In the rows, 128 means zero.
A single turn carries every row of the set below to another of its rows. Some are shown first; where does it send the rows asked next?
K398: 113  138  131  140  158  123  115  157  113  94  116  102  90  128  156  171
K770: 120  159  150  111  154  124  133  142  94  99  72  133  112  115  129  111
K901: 155  150  144  99  149  124  128  131  97  111  76  137  115  133  157  117
K488: 114  145  122  115  97  140  106  152  153  103  94  164  151  128  113  136
K852: 112  145  163  179  109  118  95  147  106  127  95  107  157  132  121  124
K395: 133  115  154  144  139  92  102  95  142  148  119  143  157  98  107  127
K487: 127  119  114  92  115  158  146  139  140  132  128  94  152  150  124  104
K191: 150  152  109  93  124  151  138  147  128  145  123  103  146  150  122  102
K375: 120  99  155  139  142  88  106  96  150  127  128  143  152  100  105  125
K168: 122  97  133  140  132  93  88  91  132  131  118  137  130  105  99  111
K839: 112  130  147  146  165  128  118  170  125  105  121  103  107  122  150  177
K89: 111  124  142  150  153  114  123  147  111  112  123  115  99  135  179  168
K684: 146  145  114  101  98  154  128  125  141  136  115  82  117  138  114  107
K231: 122  102  144  145  132  83  117  103  139  137  131  143  156  115  87  127
K27: 157  136  123  86  106  140  148  134  130  139  116  93  140  147  126  103
K362: 120  95  156  153  131  86  97  99  142  133  113  136  150  103  109  120
K440: 140  135  147  110  105  131  100  136  175  100  101  147  156  131  99  152
K584: 145  148  123  73  110  139  138  137  142  122  117  84  141  147  127  114
K875: 115  125  127  149  163  116  139  167  131  93  133  108  99  132  163  151
K302: 131  87  156  140  141  88  101  120  146  134  116  148  160  108  114  112
K641: 149  142  107  91  98  148  137  134  136  137  114  104  138  154  115  105
K929: 115  129  130  147  152  119  115  161  110  101  135  106  103  139  162  175
K409: 123  147  158  183  135  123  99  131  92  135  113  112  149  145  111  153
K982: 157  136  128  83  104  152  139  144  128  139  112  98  139  154  114  124
K907: 124  137  143  143  161  112  102  160  117  94  128  119  94  142  161  167
K271: 119  117  124  146  135  120  105  154  120  102  113  106  78  122  157  171
K908: 117  96  132  146  147  83  115  112  137  134  124  125  168  92  117  120

K231 turns into -> K89
K852 turns into -> K770
K168 turns into -> K271
Now these:
K908 turns into -> K875
K395 turns into -> K907
K839 turns into -> K191
K409 turns into -> K901
K398 turns into -> K641
K375 turns into -> K929

A single turn carries every row of the set below to another of its rows. Some are shown first; where does it send the rows asked next?
K526: 159  112  105  191  140  130  156  138  178  107  116  137
K340: 139  88  103  172  114  102  131  133  191  111  131  105
K435: 111  111  114  149  153  126  130  133  104  88  207  124
K591: 150  101  122  198  135  124  139  134  178  96  111  120
K514: 109  88  139  126  137  96  137  139  115  100  151  92
K162: 159  110  104  184  146  137  141  92  167  89  134  140
K938: 137  94  108  120  145  115  137  125  95  80  165  118
K22: 130  99  114  142  173  139  118  144  105  74  185  127
K359: 94  124  129  115  161  119  151  155  120  88  150  118
K92: 123  107  108  161  167  133  175  170  107  123  183  128
K218: 118  102  90  170  160  150  148  159  192  121  122  101
K881: 118  114  111  130  175  121  164  176  127  121  170  143
K376: 134  105  132  192  138  121  138  101  182  102  123  116
K152: 161  89  85  169  119  119  118  116  175  86  146  115
K851: 101  91  144  177  157  123  149  168  114  115  172  97
K29: 124  92  97  181  160  161  116  135  179  89  131  86
K762: 131  68  108  169  177  146  112  134  162  95  127  78
K679: 161  106  89  194  140  122  148  120  173  122  122  128
K918: 168  104  103  193  141  139  138  125  167  87  123  134
K873: 128  95  118  176  164  144  139  146  94  89  192  112
K418: 93  94  151  150  165  109  126  166  130  104  160  101
K39: 111  115  90  122  142  127  162  139  117  129  186  119
K380: 144  117  111  178  147  122  167  113  182  118  125  143
K319: 165  101  93  197  139  128  131  110  167  108  129  121
K858: 121  103  108  111  146  101  169  151  114  113  153  124
K546: 123  83  96  152  182  131  158  161  175  132  120  100
K740: 89  109  139  153  148  108  138  147  124  108  189  104
K399: 145  104  66  167  168  169  143  139  172  98  138  116
K447: 98  118  130  121  162  124  135  145  113  73  153  112
K948: 159  98  75  157  122  110  149  134  185  115  138  131
K764: 105  124  117  112  165  126  147  146  113  77  156  125
K301: 102  121  111  139  155  114  160  155  120  119  196  134
K917: 152  99  103  201  137  119  135  119  176  117  121  113
K277: 157  83  70  151  188  156  142  139  150  101  141  117
K241: 83  104  126  138  133  112  143  141  126  127  170  88
K412: 112  100  106  136  133  134  125  117  107  97  189  99

K740 turns into -> K301
K858 turns into -> K938
Now these:
K22 turns into -> K418
K873 turns into -> K851
K762 turns into -> K546
K39 turns into -> K412
K218 turns into -> K399
K447 turns into -> K359
K152 turns into -> K340
K162 turns into -> K376
K319 turns into -> K917
K591 turns into -> K526

